X: rows in 3 groups, each row roughly a mix of its group's directions:
X (126 x 11):
[[-15 -10  -5 -14  12   3  16 -20  19  13   0]
 [ -3  -1   8   4   3   8  -3  32   8  14 -20]
 [ 13  26  -8  -8  17  -8  11 -12  -1  11  14]
 [-22  11 -24  13  20   2  10   4  -3   0   5]
 [  1   7 -21  -6  17 -10  19  -7  23   1  -5]
 [  4 -26  14  -4  14 -11 -21  -4   7  13   6]
 [ -1  -7  -1  -4 -14   7 -12  19  19  25  -8]
 [  7   7  12  -3  21  15  24  18   8   0  -7]
 [ -9 -17  -4   1  -2  -4  24 -18   3  23   7]
 [-14  25 -11  -7 -12  16  17  -3  -7  -6 -11]
 [ -1  22 -25  -3  11   9  16  -3   7  -5  15]
 [-11 -17 -14 -11  10 -11  24   0  11   3  17]
 [  0 -16  -3 -15   4 -12   9  -4  20  17  22]
 [  8 -11  11   4 -30 -12  -1  -2 -15   3 -17]
 [ 15  -3  21 -16   0   3   3  17  18  18  -6]
 [  3   7   5  13 -22  -7 -11   0 -18  -1 -27]
 [ 10  11 -15  -3  14  14 -12 -17   6  18  15]
 [ 10 -27  15  -3   9 -16 -17   3   7   7  10]
 [-20   5  -4   8 -10   3  -4   3 -14 -15 -29]
 [-10  -1  -8  -1 -23  23   9  11  15  -6 -15]
 [  0 -19  -4 -21  19  -7  17 -10  12   2  11]
 [ 14  -5  18  -4   6 -10  -3  11   2  32  -8]
 [ 25   0  10 -12 -11  -2  -3  -5 -20 -17 -15]
 [ 11  20 -15 -19  -4   3   2 -20  -9   0  17]
 [ -1  24 -15   3 -16  14  22  -4   0  -8  -8]
 [ -6  26 -19   6  19  13   2   5   4 -10   8]
 [-18  14 -22   5  13  14 -18   0   4  12  -5]
 [ 21   8  10  15   5   5 -11  13 -18 -19  -7]
 [  8 -21  21 -11 -20  -9  -6  -8  -7   4 -15]
 [ -6   5  10 -22   3   7  -1  26  18  14   3]
 [-14  -7 -16 -16  20 -15   2  -1  12  12  16]
 [  8 -23   9   5 -17  -9  12  -6   2 -19 -17]
 [-14   9 -12   5   7  21  16 -20   3 -18   2]
 [-16  -2   5   3  -8  17 -13   0  31  11   3]
 [ 18  -9  20   0 -16 -13  20  -9  -7 -10   4]
 [  5   0  16 -26  -4   2  -6   3  15  26  -1]
 [-13  -4 -21  -1  21  -9  21  -6  13   8   7]
 [-15   6   2  18  19  -8   5 -13  -7 -15  20]
 [ 10 -17  29   7   5 -15  14  -3 -11  -5  -3]
 [-29   2  -6 -11 -15   0 -25  -3   4  -4   3]
 [  8 -27  16  -4   8 -23 -10   8   6  -1   3]
 [  9   8   8 -14  17  10  28  11   1   6 -11]
 [-14   8 -12 -19   3  -6 -10  -2  -6  14  27]
 [  3  -8 -10  -1   3  -3  24   2  17   9  27]
 [ -8  -4 -23  -4 -20   8 -24  -3   1  15   5]
 [-20   3 -18 -10  18   9 -22   0   5   9  -8]
 [ 17   1   0 -29 -11  17  10  -2   7   0 -14]
 [-16  -1  10  19   8 -16  -1 -23   5  -3  17]
 [ -2   8 -28   1  22   1 -17  14  11   0  -1]
 [ -8  24 -19   3   4  19  -7  -7   7  18   7]
 [ -9  -8   4  22   0 -21 -19   1  -1  19   8]
 [ -3  18 -24   7   2  24  -9   3  11  11   6]
 [ 19   8   8  -7  10  -1  -9 -16  23  18  -5]
 [ -4 -17   6   3 -30 -15   6   3  -8   0 -17]
 [ -7  17 -15   8   4  19 -21  -6 -11  10  14]
 [ -5 -13  10   4  17 -10 -27  12  -2  12  13]
 [-17  -5  11  12  -5 -14 -12 -15  19   4  19]
 [-11  20 -14  -4 -16  25  11  -2  -5  -5  -7]
 [ 11  -1   0 -18  -9   5  15  28   8  -2 -17]
 [ 22   7   9  -8   6  -7 -16 -16  13  20  -7]
 [ 13   0   0   5   6  11  33  -1   8   8 -18]
 [ -3  13 -25  10  21  -6   8  15  -4  -8  13]
 [ 15  -2  20  -7  -5 -13  31  -6  -2  -6  -3]
 [-17  16 -25  -7   6  16 -16   8   5   5  -1]
 [  4  15  -2   2  16   1  -6 -21 -28   1  12]
 [-23   7 -15  -5  11   7   7  -6  22  12  12]
 [-15  -6   7  23   1 -19  -9 -13   9   4  19]
 [ 19   3  11   4  21   8  23   6  -6   7 -15]
 [ 10 -22  17   5   8 -19 -17  -2   2   9  14]
 [ 19  14   4  -6  27  -9  10  -5 -10   4  16]
 [ 14   2  21   7  20   6  23   1  15  -1   7]
 [ -2  -2  -1   3  -2  20   8  24  27  10  -5]
 [-20  -5 -12   8  16   0   9  19  -6 -23  -1]
 [ 15  18  -2  -2  -9   1   0 -23  13  20 -11]
 [ -9  -2 -19   1  18  13 -24  18   8   3  -2]
 [-20 -16 -11  -4   6 -12  16   5  21   8  12]
 [ 12 -20   6  14  21 -10 -20   6   2   4   9]
 [-12   0  -3  -9 -12  -4 -37  -7 -10  -1   5]
 [ 10   0  -6 -13  -8  16  28   7  17  -3 -12]
 [  5   0   1   6 -20   5  14  -5 -26 -15 -17]
 [ 13   1  13  15 -12   6  -7  11 -26 -16  -8]
 [-19  -5 -16  12 -19   9 -22  -2  11  -6   4]
 [-19  -7   2  32  -2 -11 -11  -4  11  -3  10]
 [ 20 -11  12  -2 -17 -14  21 -11   2 -12  -3]
 [ -6  -1 -21 -10  11 -19  10   8  22   4  14]
 [  9 -25  10   4 -20 -17   9   9 -15  -2   2]
 [ 12   2   6  -8 -12  -5   1 -23  17  24 -11]
 [  4   1   7 -20 -12  14  18  -3  20 -11 -14]
 [-14 -14   9  10 -26  18  -1  -3  -7  -9 -13]
 [  5 -20  23   2 -19 -12  14  -9  -5 -10  -8]
 [-20  10 -12   4  27   1  -6   7  18  -4  -6]
 [  1  25 -19   0  -6  20  18  -1  -4  -9  -5]
 [ -6  -4 -15  -1 -20   7   9  15   4  -3 -29]
 [ 24   6  12  22   7   4  -9   0 -22   0  -7]
 [ -2  -1  14  10  14 -30   5   0 -14  16  -3]
 [-19   0   4  10   3 -25 -19 -11 -14   5   9]
 [ 22   0  -7 -23 -11  16  17   6   7  -1 -11]
 [ 16  -2   1 -19  -4   1 -26  -3  -4  18  16]
 [ 15 -22  14   0 -17 -19  -4   5 -16   7   2]
 [  4 -16  18  11 -18  -2   3   8 -19 -20   1]
 [  1  -1  25  17  -4  24 -12  -2 -13  -3  -8]
 [  6   2  -4 -10  -3  18  28 -10  18  11  -9]
 [  8  -7 -13  -8  -4  -3  32  -1   3  -5  22]
 [  6  -6  -1  20  23  -9 -22   9  -3   6  13]
 [-25 -15   2   2   0   4  -1  19 -15 -21   2]
 [ 12 -24  17   6   9 -18 -15   4   6   6  11]
 [-11  21  -8   4 -17  23  16  -9  -5  -1  -9]
 [  0  -4  12  10   9 -31   7   0   0  -4  23]
 [ -3 -16  26   6 -16 -12  14  -9  -8  -6 -12]
 [ -7  20 -13  -1 -22  12  17 -16   0  -3  -9]
 [ -9  -4  -6  27  -6  13   0   0  22  10 -17]
 [ 19   3  -3 -21  -6  17   3  12  -9  -3 -23]
 [ -5  -8  15  10  -4 -32 -17  -3  -9   6  -2]
 [-15  -8   1  19  -8 -24 -10 -16   6   5  15]
 [  8  -1  16   8  10  12 -15   8 -26 -16  -4]
 [ 12 -13   9  -9  20  -4   4 -12  25  15   7]
 [ 19  11  -5   0   0 -10   4 -11  25  22   3]
 [ -9  -6  -9  12  -2  -9   5  29 -13 -21   6]
 [-10  -7 -12  11 -15 -11 -32  -1  -7  -1   9]
 [-19  12 -24   7   7  17 -17   8  -2  -2  -8]
 [  8   6  12 -15  18   3  23  -4  12  14  15]
 [ 16   3  10   7 -10  -4  -8   3 -17 -15 -27]
 [ 19   2  13  -5  -4 -15  31  -3  -3 -11  -1]
 [-15  17 -16  -6 -21  20   1  -5 -12  -8  -5]
 [  9 -25  18   4  -4 -23   6  -3  -3 -13  -9]
 [ -9  -6   9   4  -7 -27   0   2 -10  14 -24]]

one row of each group, then the others: which group is each in?
[ 17 -18  21  -3  -7 -19  18  -5   1  -9  -3] : P
[ 8  9  6 -6 20 13 31  7  7 -6  5] : K
[-10  32 -14  -5   3  17 -13  -8  -3   3   3] : E

[ -5   9   3  -2   3  -6 -35  11 -17  -2  -8] : E
[  7   2 -10  14   9  -7  14 -12 -23 -24   0] : K
[ 23  -6   4  -3 -12   2  17  -6   6 -27  -8] : K
[  5   2  12  -2 -19  -3  29  -7 -10 -16 -10] : P
[ -9  11   9  19 -19   5 -19   4  -7   4 -21] : E
[-17   2   7   3   6 -15  -4  -1  11  -6  33] : K
[ 14 -15  23  -2 -19  -3  -6  -9  -8   2 -19] : E
[-13   5  11   5  15 -18 -18  -8 -20  -8  12] : K
[-11  -1  -9  19  -4  21  10  12  13 -11 -19] : K
[ 10  -2  13 -22 -12   7   3   4   9   9 -27] : K
[  2 -25  16   0   4 -21 -21   2  -3   2   9] : P
